Each row is where one point has got to under a steady rotation. How many steps took it there?
The counts run from 0 to 262.
[151 146  99 135  76  96 143 186  99  98 111 124 127 107 164  94 154 113
 106 141 115 145 111 142 126 157 146 129 143 111 132 113  63  98 132 135]
259
[135 126 101 138  98 110 107 156  86 115  76 151 119  92 117 106 169 158
 133 143  93 116 184 140 126 126 109 169 164 124 160 120 116 101 160 119]
241
[132 159 104 124 111 159 166 165 172 101 137 133 106 119 134 102 147 178
 112 137  91 128 193 159  82 146 114 155 139 125 111 141 141  98 138 133]
135
[151 162 123 128 113 137 151 166 114 122 120 124  72 117 103 132 196  72
 135 138 106 164 171 152 129 163 116 126 121 129 124 117 108 109 164 130]
207
[142 144 106 129 120 140 162 186 127 152 100 120  95  69 142 106 120 102
 101  90  95 115 119 150 123 146 137 125 176 104 181 139 135 112 171 137]
79
[133 151 141 124  84 126 140 170 108 133 116  96 105 125 165 102 173 101
 110 125 112 158  93 170 149 162 135 122 191 116 103 120 104  94 139 136]
57
[126 120 113 150  89  93  90 183  84  96 109 162 134 127 151  97 155 147
 118 129 111 138 117 179 160 146 148 144 162 124 136 121  76  96 144 125]
254
[132 170 139 126 121 168 115 155 103 103 104 139  94 154 112 122 204 124
 138 140 117 149 140 176 142 175 121 132 130 136 100 121 118 111 174 121]
202
[145 168 108 145  87 132 124 166  97  82  98 100 119 118 135 122 154 131
 106 117 121 100 120 130 142 193 156 150 159 106 161 124  81 150 132 105]
25
[152 166 118 126 108 151 142 180 106 110 118 110  81 131 103 136 196  79
 131 127 105 162 162 148 127 163 119 127 118 125 113 118 118  97 159 117]
206
[121 123 124 116 109 133 130 170 138 148 142 142 107 124 137 129 179 146
 114  62 120  99 153 201 129 174 159 133 151 150 113 124 145 123 125 158]
150
[116 157 120 124 120 176 142 178 144 119 128 127 108 104 112 123 160 165
 104  90 120  90 168 186 103 159 133 139 146 134  94 140 156  88 139 132]
140
[140 154 115 126 117 135 110 175  73 118  84 106 115 105 115 114 172 146
 117 109 110  94 153 118 117 155 117 155 181 102 163 118 125 105 135  91]
236
[129 130 120 109 106 127 124 186 139 145 153 129 112 136 137 133 181 136
 111  55 122 102 157 191 122 169 168 129 151 140 123 116 146 120 114 145]
151
[130 132 115 142 101 116  78 181  68 114  92 149 136  97 120 110 171 142
 117 106 122 100 146 160 151 135 133 141 170 120 146 120 122  86 151  98]
245
[134 125  94 117  90 147 167 182 154 129 140 132 106 100 122 126 159 144
 112  86  97 119 197 165  95 137 136 140 128 137 111 113 161  88 130 147]
144
[141 123 107 104  96 134 139 193 132 135 147 123 118 141 140 137 179 133
 112  50 112 108 155 175 124 159 169 129 140 132 122 113 140 116 109 138]
152
[143 141 140 137 117 121 150 185 112 125 128 118  71 104  99 156 176  75
 120  99 100 152 148 146 137 187 134 120 161 112 150 137 103 127 150 130]
216
[150 118 105  98  87 103 161 163 144 153 147 135 105 139 159 125 186 127
 129  84 102 127 177 168 110 163 157 142 135 144 139 114 124 142 104 160]
155
[157 152 131 130  79 141 109 153 151 118 156 157 141 127 126 127 159 133
 121 139 100 117 198 149 113 135 165 165 132 116 171 147 128 162 185 123]
178
[133 180 125 111 119 140 169 169 172 122 149 108 108  96 148  97 151 151
 108 131 113 120 179 149  61 167 115 135 144 117 119 136 139 107 123 124]
133
[131 130 124 149  86  93  99 180  84 104 102 159 130 113 156 100 159 139
 117 126 126 127  99 177 155 164 151 131 161 128 130 125  73 103 146 137]
255
[139 152 151 141 109 116 132 190 160 109 140 153 124 107 156 106 142 128
  97 115 133 127 117 193 109 179 150 101 151 102 119 193 104 121 125 119]
119
[147 152 109 125 103 126 126 167  76 121  67 106 114  78 113 118 179 138
 114 112 106  98 153 115 113 157 110 150 169 106 155 115 121  98 148 102]
237
[145 128 111 153 112 111 124 178  97 105 120 157 109 150 113 135 166 126
 152  95 113 120 182 174 178 154 135 169 150 144 157 139  91 133 152 122]
11
[133 148 110 140 147 159 135 193 119 142 118 118 100 112 130 102 109 115
 101  90  99 108 123 166 136 130 143 141 190 100 178 149 132 100 175 120]
77
[139 169 104 143  72 131 128 132 117  90  90 123  98  96 133 106 154 150
 116 176  92 121 162 133 132 163 131 172 152 120 163 123  86 155 143 121]
30
[143 155 119 120  92 120 155 177 114 131 136  86 103 144 170  94 160  92
 117 138  97 170 124 151 135 133 128 135 183 109 123 109  98  85 133 128]
59
[145 140 105 135 127 157 152 195 121 138 104 117 103  92 132 114 117 111
 100  85 100 111 114 158 135 138 141 131 182 102 174 146 134 101 171 128]
78
[140 159 145 134 111 111 134 197 164 111 159 137 126 114 158 104 139 122
  97 113 130 133 131 179  98 172 150  97 154  95 131 176 109 117 110 106]
120
[132 166 129 130 115 167 107 164 113  96 114 140 100 174 118 112 201 135
 139 146 104 160 160 167 140 162 123 144 128 137 108 116 122 112 171 112]
201
[141 184 148 111  93 142 116 172 117 114 133 112 120 138 157 105 202 106
 123 126 113 167 149 134 108 187 135 120 126 119 124  84 143 132 155  98]
195
[149 160 109 124 134 129 175 162 135 156 122 110  80 104 145  97 130  95
 118 144  96 139 156 152 126 123 112 154 180 119 170 143 101 100 174 150]
71
[144 140 127 155 106 109 126 173  93 112 116 144 105 119 117 140 172 113
 138  77 138 102 149 173 172 185 143 149 152 143 152 140  84 145 152 127]
13
[125 160 161 133  96 149  84 159 125 105 137 152 133 157 152 100 189 150
 121 127 101 151 147 160 129 180 154 136 144 126 129 103 146 152 173 103]
191
[126 158 140 141 119 146 151 162 178  95 129 144 117 131 149  94 139 187
 101 143 108 130 140 179 100 181 123 138 157 112 108 179 112 117 132 136]
127
[135 154 129 150 101 109 121 143 107  96 109 137 106 124 138 120 152 146
 126 125 113 113 136 161 162 196 150 166 160 129 174 136  68 174 140 130]
22
[123 112 114 126 104 143 134 171 140 133 130 158 108 131 125 133 175 163
 115  68 109 108 159 201 131 165 154 145 144 153 106 132 148 117 136 162]
149
[165 148 104  96  89 153 146 160 123 130 112 109 133 159 137 138 194 132
 110  85 128  88 134 158 118 178 173 145 136 119 128 150 101 137 117 148]
162
[138 159 133 119  97 112 143 175 111 138 130  86  96 128 173  99 166  90
 111 129 110 161 114 157 139 154 130 127 191 116 118 110 100  93 129 130]
58
[135 186 142 119 134 149 110 177 104 122 133 112  88 148 114 121 205  90
 131 124 129 147 158 165 133 170 130 122 134 132 118 112 123 102 157 105]
204
[150 157 151 128  61 140 122 165 142 115 131 140 146  89 142 126 178 116
 107 113 105 142 158 128 104 180 154 123 123 112 147 109 145 155 181 116]
185
[125 139 124 142 112 101  72 175  72 123 103 152 124 103 127 102 167 146
 126 121 116  99 163 169 145 135 131 153 175 125 157 116 116  96 156 105]
244
